(in the rows, 128 means zero)
R: rows in 3 groups, each row roughly a mix of its group's directions
R (66 x 15)
[[110 151 157 119 150 114  84 129 141  90 136 156 132 158 103]
 [152 104 128  95 136 115 114 118  94 173 139 104 124 112  90]
 [ 95 157 120 115 139 115  90 137 141  74 147 137 137 149 108]
 [139 158 101 115 167 110  88 134 109 132 140  83 136 115 111]
 [133 122 161 163 135 161 103 162 112 103 109 128 155 105 153]
 [142 161 104 138 161  91 148 134 143 144 130 101 142 126 174]
 [122 162 152 167 153 144  83 141 132  89 109 133 130 131 136]
 [162 121 133 110 143 120 111 119  89 180 127 115 115 136  88]
 [129 152  97 129 110 126 168 114 158 116 150 137  85 165 126]
 [ 84 152  75 108 108 132 150 112  98 127 142 113 130 128 114]
 [153 128  78 130 140 107 142 136 134 167 115  88 137 111 156]
 [130 107 170 153  99 168 129 132  92 114 141 128 105 102 112]
 [131  72 116 117  88 153 111 128 129 141 102 144 118 126  93]
 [121 118 183 148 115 150  96 135 112  93 137 149 110 127  99]
 [130 124 109 104 118 123 187 117 148 154 123 156 138 162 151]
 [137 103 104 110 128 126  66 137 126 134 110 118 127 128  79]
 [116 117 101 117 113 136 156 108  84 176 117 105 137 100 128]
 [161 141 147 182 134 156 143 124 136 142 100 128  98 129 157]
 [156  68 163 109 125 121 125 153 129 144 131 133 159 106 137]
 [117 133 123 132 145 111 102 129 146  94 150  85 135  74 142]
 [168 128 103 105 161 107 111 133 161 128 149  85 125 109 130]
 [110 125 120 150 110 171 139 150  83 120 117 113 156  96 150]
 [159 127 119 105 132 124 157 117 114 184 117 146 120 171 114]
 [135 145 129 147 155 119  81 138 142  94 140  87 122  92 129]
 [105 112 137 125  91 148 167 124 112 141 111 177 135 161 128]
 [164  93 135 127 119 127 165 114 123 187 116 121 117 113 141]
 [ 92 148 126 124 132 134  90 153 122  69 141 133 156 131 119]
 [113 111 106  90 123 104 173 109 148 142 148 115 150 102 154]
 [168 123 177 162 151 130 106 139 159 124 109 143 115 135 144]
 [157 131 151 136 137 114 123 136 184 102 141 152 100 163 129]
 [123 125 162 131 122 157  90 130  89 103 147 122 112 112  84]
 [117 109 184 152  98 158 136 129 120 102 135 161 110 128 122]
 [100 159 123 149 146 107 130 119 152  97 138 101 137  91 168]
 [133 163  87 113 165  90 137 126 146 145 128 105 149 136 155]
 [145 109 109 120 109 128 178 104 116 184 124 116 110 119 134]
 [133 159 156 147 145 142 125 131  83 112 163  93 118  97 128]
 [111 148 122 116 135 107 173 114 164 128 126 158 144 158 165]
 [117 110 119  90 118 107 174 101 110 177 136 129 142 121 130]
 [ 89 132 119 132 111 125 169 123 161  98 131 142 148 119 174]
 [129  91 144 129  96 168 105 129  96 124 128 127 109 108  85]
 [ 79 140 102 102 128 125 104 126  88 118 133 113 163 110 108]
 [161 116 139 126 120 117 150 137 182 111 151 151  98 162 133]
 [118 109 154 131  93 177 152 116  89 121 145 131 110 106 110]
 [135 126 122 146 123 108 176 131 165 144 112 144 135 140 182]
 [105 130 103  75 132 135 100 108 122 122 130 137 138 146  77]
 [130  96 165 153  88 169 146 130 103 122 133 137 106 106 122]
 [133 108 165 141 133 145  97 172 129  88 127 138 162 115 143]
 [101 151 130 125 136 127  90 151 141  65 145 140 143 144 118]
 [173  95 181 139 149 118 107 139 151 143 112 140 131 122 139]
 [119 113  95 106 110 123 177 112 159 153 109 150 140 147 152]
 [ 91 140 125 120 134  94 158  96 116 147 140 105 145  88 155]
 [125 106 148 146 100 167  96 155 119  94 117 155 121 143 102]
 [127 117 145 150 123 150  71 152 123  84 131 118 120 107 104]
 [127 115 107  97 113 122 188 117 149 152 128 153 142 153 150]
 [123 136 147 159 138 136  70 142 117  91 131 105 119  98 113]
 [119 185 155 135 169 111 122 127 117  99 160 117 134 131 141]
 [172  87 163 130 137 118 133 123 133 178 109 128 128 110 139]
 [121  92 109  81 105 120 177 117 141 149 140 138 148 125 137]
 [143 160 164 169 160 106 102 151 124 106 143 111 124 119 148]
 [147 143 109 138 125 121 166  90 139 171 120 124  82 143 129]
 [108 121 161 155 113 149  84 136  85 111 121 131 121 112  97]
 [122 106 126 131  96 162 139 153 158  89 119 168 133 156 135]
 [121 134 134 112 125 162 113 118  75 120 154 101 119 102  89]
 [106 108 155 132 113 133  96 123  74 135 131 118 128  94  92]
 [120 168 136 161 161 109  94 123 124 111 131  91 120  96 140]
 [164 126 126 133 124 116 166 104 162 159 130 136  82 152 132]]

one row of each group, then the others: which group is each in?
[141 155 126 133 156 129  98 136  88 125 151  78 125  98 113]
A
[147 107 104  78 134 103 161 111 136 169 145 111 138 120 129]
Q
[150  97 116 125 102 139 183 120 114 175 126 119 119 113 143]
N

[131 161 133 168 152 130  88 143 149  83 127 108 117 116 141]
Q
[126 120 162 145 105 170 144 124  82 118 151 117 109  97 118]
A
[131 151 112 138 129 132 168 130 166 122 114 158 129 171 165]
Q
[167 110 178 157 141 137 111 154 157 111 118 145 127 130 149]
N
[ 96 153 126  82 138 143 117 102 106 108 152 135 135 140  86]
A
[151 116 143 139 133 146  67 150 111 110 129 113 112 119  87]
Q
